50 stands for zero in the data rows.
Here are some points, each followed by its number:
array([48, 48, 52, 67, 91, 57, 41, 59]) 0
array([56, 46, 54, 59, 56, 59, 53, 51]) 1
array([27, 82, 16, 57, 57, 28, 62, 68]) 2
array([74, 61, 63, 35, 62, 78, 40, 35]) 3
array([63, 52, 44, 46, 57, 54, 60, 47]) 4
array([32, 62, 74, 76, 96, 26, 55, 29]) 5
array([49, 15, 81, 39, 72, 53, 51, 49]) 6
array([38, 55, 76, 67, 79, 56, 39, 40]) 7
array([53, 47, 57, 56, 57, 59, 48, 51]) 8
array([57, 51, 46, 63, 54, 54, 41, 50]) 9
array([25, 24, 99, 16, 50, 99, 68, 20]) 10
array([31, 22, 99, 54, 49, 61, 70, 44]) 11
array([0, 99, 99, 45, 54, 41, 61, 34]) 12
array([56, 50, 62, 77, 72, 73, 33, 49]) 13
array([92, 30, 37, 15, 46, 45, 48, 54]) 14
array([46, 49, 2, 47, 56, 33, 52, 73]) 15
array([57, 68, 43, 64, 54, 48, 68, 51]) 16
array([52, 77, 66, 67, 88, 87, 26, 71]) 17
New points follow, each followed by the numbers of its three nearest points above by angle, nearest first.
array([29, 59, 56, 54, 30, 43, 44, 57]) >> 12 2 11
array([30, 51, 68, 49, 73, 47, 60, 48]) >> 5 7 12
array([46, 53, 48, 61, 62, 42, 47, 47]) >> 5 0 7
array([57, 47, 28, 52, 57, 40, 49, 56]) >> 15 2 14
array([31, 63, 43, 42, 57, 34, 70, 39]) >> 2 12 5
array([44, 48, 52, 39, 49, 35, 54, 50]) >> 12 2 15
array([32, 42, 51, 37, 44, 23, 69, 53]) >> 2 12 15
array([37, 56, 66, 40, 62, 61, 60, 35]) >> 10 12 11
array([40, 52, 57, 55, 53, 8, 50, 45]) >> 5 12 2
array([40, 54, 59, 65, 49, 70, 58, 30]) >> 10 7 11
array([51, 58, 49, 51, 35, 70, 52, 47]) >> 3 10 1
array([34, 39, 99, 56, 75, 71, 35, 39]) >> 7 8 11
array([59, 36, 43, 43, 55, 44, 54, 47]) >> 14 4 6
array([67, 27, 55, 37, 47, 64, 41, 36]) >> 14 3 6
array([44, 56, 64, 53, 57, 49, 49, 43]) >> 7 12 5
array([27, 48, 67, 36, 40, 25, 61, 50]) >> 12 11 10
array([57, 49, 31, 66, 59, 35, 34, 69]) >> 15 9 2
array([65, 43, 40, 44, 51, 58, 45, 47]) >> 14 4 3
array([34, 53, 51, 46, 40, 13, 43, 57]) >> 2 15 12
array([23, 60, 59, 33, 40, 35, 48, 42]) >> 12 2 10
array([38, 54, 46, 51, 55, 27, 55, 52]) >> 2 5 15
